Each row of M is roughly a mix of the hidden directions of one of a few groups; some rows fit no group.
M (97 x 10):
[[ 0.56 -0.53 -2.97 -2.42  0.16  1.39  4.06  3.23 -0.80  1.24]
 [-1.18 -0.47 -1.51 -4.99  1.70  1.09  3.18  0.99 -0.97  1.18]
 [ 3.68 -0.97 -0.04 -4.49 -0.72  2.73  1.81  0.25  0.59 -0.25]
 [-3.99  1.93 -3.57  1.57  0.96  0.81 -0.57  2.29 -2.07 -0.19]
 [ 0.65 -2.48  2.86  3.32 -0.51  1.55  1.22  0.00 -3.98  0.69]
 [-3.60  1.31  0.21  3.19  1.88 -3.66 -0.93 -0.12 -1.02  1.61]
 [-2.68  0.71  0.07  4.12  0.85 -3.88 -1.59 -0.08 -0.50  1.76]
 [ 2.75  2.21  0.59 -4.86  1.36  1.77  1.28 -1.38  0.04 -1.13]
 [ 2.43 -2.78  1.40 -0.38 -0.86  2.52  3.59 -1.18 -3.01  0.31]
 [-2.27 -3.39 -1.33  4.40 -1.10 -1.18 -1.52  1.10  1.49  0.44]
 [-1.49 -0.78  2.33  3.12  1.46 -0.29 -2.08  4.57 -0.87 -0.31]
 [-0.21 -1.48 -3.51  3.11  1.17  3.19 -2.67  1.35 -0.42 -1.22]
 [ 2.35 -0.75  1.27 -4.92  0.47  0.23  2.52 -0.02 -0.22  2.79]
 [ 1.56 -0.73 -2.80 -3.41 -0.11  2.75  4.00 -0.26 -0.46  0.07]
 [ 0.80 -0.86 -4.43  2.23 -2.30 -2.41 -2.02  2.16 -0.66 -0.32]
 [-3.19  1.00 -0.27  4.80  1.19 -2.73 -1.55 -0.04 -0.43  0.71]
 [-3.22  3.75 -2.89  2.06  2.29 -0.42  0.07  0.08 -1.63 -1.09]
 [ 2.30  0.02 -0.68 -4.06 -1.37  3.73  1.27  1.48 -2.09  0.31]
 [ 0.90  2.36  2.36 -1.42  3.52  1.94  3.11 -2.37  0.92  0.25]
 [-2.27 -2.31  1.98 -0.28  2.51 -0.27 -2.92  4.03 -0.30  0.76]
 [-0.44  3.89  1.42 -0.83  3.16 -1.13  3.39 -1.83 -0.12  1.47]
 [-2.15 -0.47  1.55  3.24  1.23 -1.92 -3.69  3.03  0.55  0.55]
 [ 3.42 -0.18 -2.02 -2.58  0.32  1.78  4.15 -1.79 -0.28 -0.06]
 [-3.28  0.03 -0.44  1.93 -1.98 -0.04 -4.39  1.83  2.05 -0.98]
 [ 2.10  0.85  1.65 -5.61 -0.20  0.39  1.58 -1.93 -0.60 -0.43]
 [-1.77  1.41 -0.64 -2.72  4.42 -2.80  0.45 -0.74 -2.02  1.09]
 [-0.75  2.25 -0.34 -1.55 -1.32  1.44  3.88 -1.72 -3.90 -1.07]
 [ 1.31 -0.64 -3.58 -3.12 -0.52  2.37  3.75  1.28  0.22  0.15]
 [ 1.85  0.01  1.09 -5.10  1.99  0.19  1.88  0.48  0.67  2.74]
 [-2.73 -1.11  2.20  2.73 -0.33 -1.44 -4.72  0.16  0.84 -0.40]
 [ 1.31  0.38 -2.23 -3.29 -0.90  1.97  3.68 -2.77 -1.51  0.67]
 [ 3.29 -1.23  0.05 -4.70 -1.13  2.88  0.03 -0.62  0.62 -1.25]
 [-0.96 -2.57  4.94  1.61 -0.33 -0.24 -1.89 -1.87 -2.15 -0.02]
 [ 4.32 -2.01 -1.52 -0.83  0.79  1.13  4.02 -1.30 -0.81  0.39]
 [ 1.34 -0.99  0.18 -4.32 -3.41  3.05  1.00  0.96 -0.18 -1.38]
 [ 1.82 -2.75 -3.82 -1.68  1.72  0.57  3.10  1.88  0.40  1.19]
 [-0.54  2.13 -4.01  1.91  0.67 -1.17 -2.61  1.02  3.42 -0.64]
 [ 2.07  1.35 -0.39 -4.66 -0.41  0.14  1.52 -3.74  1.30 -0.42]
 [ 2.57 -1.27  0.19 -4.62 -2.61  2.78  0.71  0.33  0.30 -1.19]
 [-1.84  2.13  1.31  2.21 -1.59 -2.43 -1.64  4.50 -0.12  0.67]
 [-2.43 -0.45  1.41  3.14  1.58 -2.00 -3.24  2.75  1.94 -0.11]
 [-1.39  0.74 -0.99  4.53  2.30 -3.90  0.18  0.32 -0.47  1.20]
 [ 1.61  0.14 -1.42 -3.94  0.13  2.63  3.17 -2.95 -0.23 -0.64]
 [ 1.81 -2.60 -0.24 -2.64  1.64  3.67 -2.24  1.37  0.05 -2.50]
 [ 2.86 -3.10  3.51 -2.50 -2.31  1.09  0.10 -0.79  1.66  0.21]
 [-0.67 -1.39 -2.39  2.43 -2.20 -1.65 -4.92  0.72 -0.08 -0.17]
 [ 1.18  1.40  4.25 -2.92 -1.41 -2.44  0.70 -1.60  1.13 -2.03]
 [ 0.83 -3.18  2.22  1.60 -3.98 -1.97 -2.27  0.37  1.19  1.28]
 [ 2.78 -2.64  4.57  0.75 -0.29 -0.76  1.29 -1.70  2.17  0.44]
 [-1.45  1.08 -1.12  1.78 -0.66 -1.84 -4.50  0.39  3.60 -1.21]
 [-0.29 -2.49  2.44  1.65 -4.59 -2.61  0.98  1.54  0.07  0.37]
 [-2.19  0.28  0.68  3.60  2.93 -4.07 -0.70 -0.70 -0.44  1.26]
 [ 2.94  0.42 -1.04 -3.82  1.04  0.78  3.46 -2.85  0.16 -0.11]
 [ 1.72 -3.78  3.16 -4.10 -0.70 -0.12 -0.94  0.94 -0.15 -0.04]
 [ 2.25 -0.29  0.39 -3.81  0.61  0.90  4.53 -1.21 -1.71  0.67]
 [ 1.26  2.68 -2.29 -1.85 -1.15  0.18  1.67 -4.79  0.97 -0.90]
 [ 0.87  2.14  1.99 -3.36  1.62  3.60  2.43 -1.90  0.77 -0.07]
 [ 1.13 -0.11  1.14  0.89  2.58 -3.56 -0.17 -3.74  2.56  1.73]
 [-0.80 -0.68  2.08  2.21  1.31 -1.25 -4.70  2.67  1.43 -1.18]
 [-1.81 -2.37  3.70  0.85 -0.04 -1.28 -1.24  3.89 -2.08  0.64]
 [-0.90 -1.98  4.24 -1.87  1.76 -1.38 -1.29  3.48  1.15  0.13]
 [-2.87  2.64  0.56  3.98  3.04 -1.63 -0.05 -1.70 -0.18 -0.41]
 [-1.83 -3.43  2.09  2.16 -0.87  2.42  0.34  1.38 -3.60  0.70]
 [-2.80 -0.99  2.12  2.32 -1.13 -1.96 -4.04  2.38  0.67  0.08]
 [-1.75  0.36 -0.31  4.97  1.17 -0.91 -3.00  2.47  0.99 -0.13]
 [ 1.98  3.56  0.48 -4.11  1.93  1.72  0.99 -1.39 -0.22 -1.71]
 [ 3.26 -3.21  2.18 -1.01 -0.91  1.42  2.77 -2.35 -1.88 -0.09]
 [-2.34  0.80 -0.98  4.73  2.21 -2.97 -1.43  0.10 -0.40  0.96]
 [-2.58 -1.13  3.40  1.58  0.37 -1.88 -4.45 -0.80  0.34 -0.23]
 [ 1.97 -2.15 -1.15 -3.50  0.53  1.28  4.42  0.56 -1.24  0.96]
 [ 0.55  3.46 -4.80  2.19  0.79  0.20 -0.69  0.15  2.12 -0.74]
 [-3.49  0.11  2.03  2.56 -2.00 -0.20 -4.11  1.44  0.18 -0.64]
 [-1.75  0.21  2.99  3.10  0.91 -2.19 -2.88  3.28 -0.02  0.03]
 [ 3.16 -1.81  1.59 -4.55 -0.19  2.52  1.23 -0.73  0.88 -0.74]
 [-1.48  2.68 -1.31 -2.46  2.91  1.86 -1.84 -2.58 -0.79 -2.56]
 [-1.86 -2.82  0.29  4.48 -0.72 -0.71 -0.11  3.34 -0.51  1.50]
 [-0.66 -2.64  0.55  4.80 -0.62 -0.20 -2.01  3.33  0.04 -0.05]
 [-4.45  0.21 -0.72  0.31  2.38  2.12 -3.71  0.37 -1.27  0.40]
 [ 1.41 -0.62 -0.20 -4.66 -2.79  3.18  1.22  0.96 -0.35 -1.32]
 [-2.41 -3.38  0.18  3.59 -1.15 -2.32 -2.17  1.44  0.89  1.35]
 [ 2.01 -1.22 -1.68 -3.09 -1.89  1.83  3.63 -2.57 -1.15  0.69]
 [-3.92 -0.15  0.84  3.01 -0.66  0.40 -4.45  0.38  0.31 -0.69]
 [ 2.20  0.74 -0.39 -4.85 -2.63  3.14  0.27 -0.21  0.38 -0.55]
 [ 2.43 -0.62 -0.37 -4.19 -3.44  2.46  1.65  1.14  0.04 -0.60]
 [ 2.98 -3.78 -1.34 -0.15 -2.59 -2.12 -2.80  0.34  0.48 -1.39]
 [-0.52 -1.80 -0.62  3.18  1.71  1.99 -3.32  3.46 -0.02 -1.56]
 [-3.03 -1.34  1.35  3.64 -0.29 -0.76 -4.15  1.55  0.03  0.05]
 [ 0.04 -4.85 -0.17  1.63 -0.07  1.60 -2.07  2.28  1.95 -2.07]
 [ 1.61  1.21 -4.19  1.05 -1.45  2.49  1.88 -3.18 -0.51 -1.16]
 [ 2.08  1.84  0.26 -5.20  1.14  1.48  0.94 -2.17  0.55 -1.44]
 [ 0.37 -3.93 -0.11  2.95 -2.93 -2.03 -2.25  0.07  0.53  1.97]
 [ 2.00 -2.82 -1.16  1.03  0.68  2.95  3.70 -0.12 -2.92  0.79]
 [-1.73  1.15  3.99 -1.91  3.11  2.34  1.77 -1.90  0.23  0.68]
 [ 1.70  0.38 -2.45 -3.35 -1.32  1.07  2.56 -4.04 -0.02  0.56]
 [-1.85 -0.87  4.32  1.50 -0.17 -3.16 -2.84  1.51 -0.57  0.73]
 [ 2.01 -2.10  1.80 -4.79 -1.64  2.74  0.17 -0.43  0.44 -1.05]
 [-0.36 -2.63 -1.39  1.62 -2.93 -4.06 -2.61  1.28 -0.85 -0.69]]

Here is one row of each group, with its name. Which group are the others in?
[-1.78  3.18 -1.83  3.30  1.29 -3.88  0.25 -0.21 -0.85  1.10] => <68>
[-2.21 -0.63  3.11  2.67 -0.20 -2.42 -4.22  0.65  0.35  0.01] => <17>
[-0.33 -3.36  1.24  0.77  1.30  2.11 -1.42  4.66 -1.67 -0.39] => <31>

[ 1.45  4.19 -2.59  0.06 -1.03 -2.39 -0.08  2.12  2.91 -0.36] => <17>
[-3.36 -0.91 -0.83  3.05 -0.58  0.45 -4.51  1.06  1.29 -0.74] => <17>
[ 1.39 -3.34 -0.65  1.67 -2.34 -2.91 -3.60 -0.21  0.38 -1.71] => <68>
[-0.75 -4.79  2.31 -0.52 -0.78 -1.88 -0.31  2.38  0.56  2.65] => <31>
[ 3.46 -1.51 -3.81  0.42 -3.40 -0.21 -0.81  2.13  0.47 -0.62] => <68>
[ 0.24 -3.79  1.16  0.44  0.42  2.60  2.75  0.39 -3.80  1.13] => <17>
[-2.14 -3.13  0.43  3.48 -1.42 -2.73 -1.95  1.35  0.76  1.98] => <31>
[-1.21  2.42 -4.96 -0.46  1.18  2.66 -0.90  1.50 -1.35 -0.94] => <68>
[ 1.35  3.47 -2.17 -1.50  1.69 -3.39 -0.47 -0.14  3.30 -0.04] => <17>
